A single turn carries every row of the set below to another of its rows. Some are shown first; where does it send the rows asked next?
J243: [-3.07  0.83  0.19  0.51  0.62  1.00  1.07  2.48  0.09 -0.14  0.04  1.40
  1.11  2.56  2.01  1.83  3.10  2.13 -2.15  1.35 -2.42  0.86 -1.42 -0.03
  0.63  1.52 -1.97  2.10 -2.67  3.02 -0.75  0.16  1.71]
J995: [ 0.93  0.49 -1.08  0.84  1.36  2.93 -0.42 -0.11 -0.09 -1.83  2.39 -1.75
  0.14  0.42 -0.02  0.88 -1.64  1.37 -3.10 -0.18 -2.83 -1.45  1.66 -0.03
  2.13  0.64 -1.81  0.24 -2.81  1.05 -0.71  0.47  3.00]
J128: [-0.54  0.69 -2.02  1.97  1.63  0.49  1.15 -1.79 -1.63 -0.45  1.48 -1.96
 -0.77  0.28  0.63 -0.35  1.05  0.56 -1.92  2.48 -1.22 -0.12  0.96  0.03
 -0.08  0.42 -1.99  0.85 -4.92  1.29 -2.35 -0.96  1.12]
J922: [-0.53  1.82  0.35  0.67  2.71 -0.47  2.32  0.87 -2.22 -0.51  1.98 -1.02
  1.92  2.50 -0.26 -0.12  1.57 -0.75 -1.64  1.20 -1.44  0.21  1.92 -0.44
 -0.98  2.02 -0.72  1.31 -2.49  1.90 -2.50 -0.86  2.42]
J14: [-3.77  1.12  0.08  0.89  0.44  0.66 -2.89  0.76  1.00 -1.54 -0.55 -0.29
  1.06  0.64 -0.37  1.82  0.92  1.48 -3.03 -0.04 -2.78  1.38  0.18 -0.47
 -1.94  0.50 -1.77  1.61 -2.04  0.55 -1.01  0.06  0.80]
J943: [-3.53  0.76  1.59  1.84  2.42  0.91 -0.06  0.24  0.08  0.13  0.97 -1.18
  0.54  1.50  1.25  0.34  1.05  1.85 -2.97  1.42 -0.78 -1.24  0.58 -2.17
 -0.29 -0.60 -2.67  1.13 -1.76  1.26 -0.14 -0.78  2.07]
J119: [-1.45  2.43 -0.95  2.77  1.81  0.48 -0.92  1.00  1.35 -1.57  0.91 -0.78
  1.93 -0.34  3.00  1.41  2.35  1.78 -1.68  0.60  1.54 -1.19 -0.12 -0.05
  0.45 -0.03 -2.15  1.43 -4.13 -0.12 -1.29  0.69  0.01]
J145: [-0.06  3.35  0.63  3.55  1.40  1.07 -1.96 -1.39  0.54 -2.00  0.83 -0.85
  0.77 -0.80  1.53  1.06 -0.57  1.21 -2.76 -0.57 -2.21  1.61  1.56  0.74
  1.70  0.07 -0.47  0.92 -3.59  0.83 -0.65  0.90 -0.62]
J772: [ 0.44  0.23 -0.83  1.98  1.63  0.84 -0.12 -0.08 -1.38 -1.33  0.82 -0.69
  1.90  2.91  0.11  1.50  1.95  1.82  0.06 -1.27 -0.63  0.65  0.08  1.90
 -1.22 -0.43 -1.10  1.50 -4.40  0.37  0.57 -1.25  0.53]
J124: [ 0.84  2.24  0.56  0.04  1.17  1.61  1.87  1.45 -0.20 -2.01  1.65 -2.20
 -0.01  1.11  0.53  1.15  1.04  1.38 -0.45  1.40 -1.95 -2.02  1.30 -2.00
 -0.16  0.84 -1.42 -0.15 -3.16  0.34 -3.47  0.17  1.38]
J587: [ 2.23  2.04  1.19  0.81  1.88 -0.21  0.81  0.79 -2.05 -0.95  1.89  0.48
  1.71  0.95  2.22  1.10  1.52  0.71 -1.46 -1.75 -2.42 -0.21  1.39  3.61
  1.59  0.60 -1.54  1.65 -4.26  0.77 -0.63  0.65  0.59]
J217: [-3.48  3.55 -2.06  0.58  0.53  0.92 -0.19  1.13 -3.31 -1.09  1.58  1.05
 -0.71 -0.65  1.57  1.36 -0.73  0.46 -2.66 -0.36 -1.53 -0.02  0.42  0.23
  2.45  0.38 -1.50  1.69 -4.32  0.68 -1.00 -1.79  1.23]
J6: [-0.40  0.69  0.56  0.84 -0.03  0.41  2.11  2.26 -0.05 -0.37  0.56 -0.90
  0.58  1.76 -0.57  1.94  2.48  2.21 -1.58  1.59 -1.53 -1.32 -0.35  1.62
 -0.63  1.06 -2.45  0.58 -2.83 -1.45  1.12 -1.28  1.55]
J931: [-0.50  1.67 -0.45  0.20 -1.37  2.14 -1.42  0.29 -1.36 -3.50  1.96 -1.24
  1.28 -0.57  0.05  1.69 -0.65  0.51 -2.37  0.74 -1.52 -0.22 -0.83  2.73
  1.61  0.01 -0.74  1.06 -3.80 -1.27  0.17  0.39  2.13]
J288: [ 0.89  2.11 -1.23  1.77  1.48  0.91 -0.02  2.52 -1.76 -2.02  3.59  0.05
  1.09  2.30  1.00  0.47  0.38  0.57 -2.87  1.28 -2.27  2.57  0.79  0.48
  1.26 -1.04 -1.03  3.37 -1.41  1.41 -1.25  0.14 -0.98]
J24: [-0.99  0.42  0.27  0.32 -1.85  2.63  0.57  0.70 -0.10 -1.79  2.84  1.39
  0.31  2.41  0.85  1.78  1.22  1.09 -3.22  2.30 -1.11 -0.26 -0.16 -0.65
 -1.24 -0.11 -0.12  2.54 -2.82  1.75  0.06  0.63  0.19]
J105: [-3.01  2.14  1.18  1.65  2.79  0.44 -2.59  0.38 -1.42 -0.56  1.41  0.86
  1.42  0.40  1.71  1.87 -0.21  1.30 -2.17 -0.82 -3.44  2.43  1.29  0.02
 -0.60  0.30 -1.49  3.14 -3.24  1.41 -2.17  0.23  1.41]
J135: [-0.68  0.66  2.04  0.96  0.60  0.83  1.36  1.36 -2.63 -1.23  1.52 -0.36
  0.74  0.59  0.43  1.74  1.76  1.44 -3.18  0.66 -5.56 -0.35  1.77  1.95
  0.64  0.07 -1.75  0.33 -2.32  0.59  0.68  0.45  1.33]
J788: [-2.89  3.29 -1.17  1.68 -1.69 -0.62 -1.48  0.16 -0.60 -0.86  1.64  0.23
  1.91  2.37  0.63  0.28  1.90  1.55 -0.96 -0.71 -0.51 -0.74  0.79  0.57
  1.25  0.99 -2.30  3.04 -3.17 -0.01  1.24  0.43  0.27]
J608: [-1.44  3.16 -1.36 -0.91 -1.52  2.17 -0.57  2.04 -0.62 -2.21 -0.34  0.08
 -0.21  0.21  2.50  1.34 -0.20  0.41 -2.70 -0.76 -2.44  0.34 -0.74 -0.04
  1.92 -0.75 -0.98  0.38 -2.14 -1.14 -1.85 -1.19  2.30]
J905: [-2.45  1.06 -1.07  0.91  1.41  0.52  1.10  0.98 -3.45 -2.27  2.52  0.28
  1.63 -1.14  1.05  1.46  1.86 -0.62 -1.43  2.45 -0.23 -0.14  0.22  1.66
  0.78  1.25 -2.65  1.63 -4.54  1.18 -0.79 -0.14  1.67]
J324: [ 0.49  2.82  0.77  1.90 -0.48  2.32  1.36  0.75 -0.83 -1.64  3.08  2.56
  0.64  2.22  1.78  1.04  0.57 -0.22 -2.57  2.82 -1.76 -0.15  0.55  1.31
  1.72  0.79 -3.12  1.38 -0.40  0.98 -0.89 -0.40  1.38]
J157: [ 2.23  0.73 -0.70  0.50  0.23  1.13 -0.82  0.87 -2.27 -1.95  0.48 -1.66
  1.01 -1.61  2.16  1.34  0.34  0.49 -1.12  1.94 -0.45  0.04  0.51 -0.43
  2.59  0.31 -2.26  1.73 -4.25  0.53 -0.95  0.19  1.71]
J299: [-2.18  3.47  1.93  0.48  0.67 -0.73 -1.29  1.47  0.55 -0.30  0.79  1.47
  1.12 -0.62  2.34  1.55  0.82  0.56 -3.17  0.55 -2.57 -1.27 -0.75  0.83
  1.10  2.70 -3.44  1.75 -2.15 -1.02 -1.99 -0.02  1.86]
J955: [ 0.22  2.61  3.96  0.28  2.00  0.79  1.12  1.25  1.29 -0.21  0.35 -0.55
 -0.22 -0.37  1.90  0.97 -0.65  1.38 -2.96  0.94 -2.49  0.98  0.73 -0.98
  2.19  1.04 -1.71  1.10 -1.72  0.85 -0.95  0.16  1.17]
J70: [-0.61  4.53  2.49  1.40  0.68  0.22 -0.84  0.53 -1.05  0.60  0.30  0.84
 -0.35  4.21  0.19  1.52  0.75 -0.13 -2.97  0.96 -3.50  0.19  1.08  0.96
  1.88  0.59 -1.19  2.24 -1.81  0.45 -0.79 -0.06  1.65]
J983: [-0.86  2.80 -1.04 -0.12  1.72  1.36  0.11  0.72  1.13 -2.00  0.99  0.87
  1.41  1.89  1.74  3.09  1.19  1.17 -1.60 -0.91 -3.33  2.99  0.28  1.45
  2.18 -0.22 -1.46  2.71 -3.22 -0.86 -0.88  1.50 -0.70]
J710: [ 1.55  1.76  0.41 -0.89  0.79  1.69  0.98  0.70  0.86 -2.02  1.17 -1.98
  1.97  2.46 -0.28  0.85 -0.53  0.89 -2.44 -0.35 -2.92  0.78 -0.06  0.89
  0.15  1.16  0.90  0.45 -1.79 -0.43 -2.24 -0.18  2.74]
J370: [-0.93  4.16  0.50  0.18  1.58 -0.84 -1.23  0.61  1.66  0.17 -0.30  0.64
  2.25  0.86  0.87  1.48  0.20  1.95 -1.26 -0.30  0.38  0.50  0.63  1.35
  0.18  2.41 -2.69  2.62 -2.60 -0.48 -2.51 -0.63  0.91]
J677: [ 0.67  2.52 -1.45  0.00 -0.20  0.09  0.83 -0.76 -0.42 -1.34  2.59  0.22
  2.84  2.92  0.97  0.58  0.66  2.29 -2.96  1.57 -0.25 -0.87 -0.75  0.46
  1.39  0.93 -0.62  2.70 -2.09  0.33 -0.89 -0.88 -1.83]
J277: [-0.90  3.04 -2.23 -0.09 -0.31  1.47  0.47  0.56  0.55 -0.06 -0.96  0.00
  0.45  2.43  0.81  0.62  0.20  0.11 -3.56 -1.05 -1.67  0.29  2.26 -0.89
 -0.23  0.72  0.34  0.48 -1.82  0.48 -2.12 -1.28  2.91]
J820: [-1.76  3.68 -1.93 -0.11  1.60  0.48  1.65  1.60 -2.16 -0.30 -0.21  1.20
  1.38  0.72  1.49  2.22  0.89  0.54 -1.69  0.00 -0.41  0.46  2.34 -1.85
  0.64  1.92 -0.31  1.66 -3.73  1.85 -2.33 -1.53  1.11]

J119 moves to J145
J135 moves to J6
J677 moves to J288
Now these:
J922 moves to J905
J124 moves to J128
J243 moves to J788
J608 moves to J277
J299 moves to J14

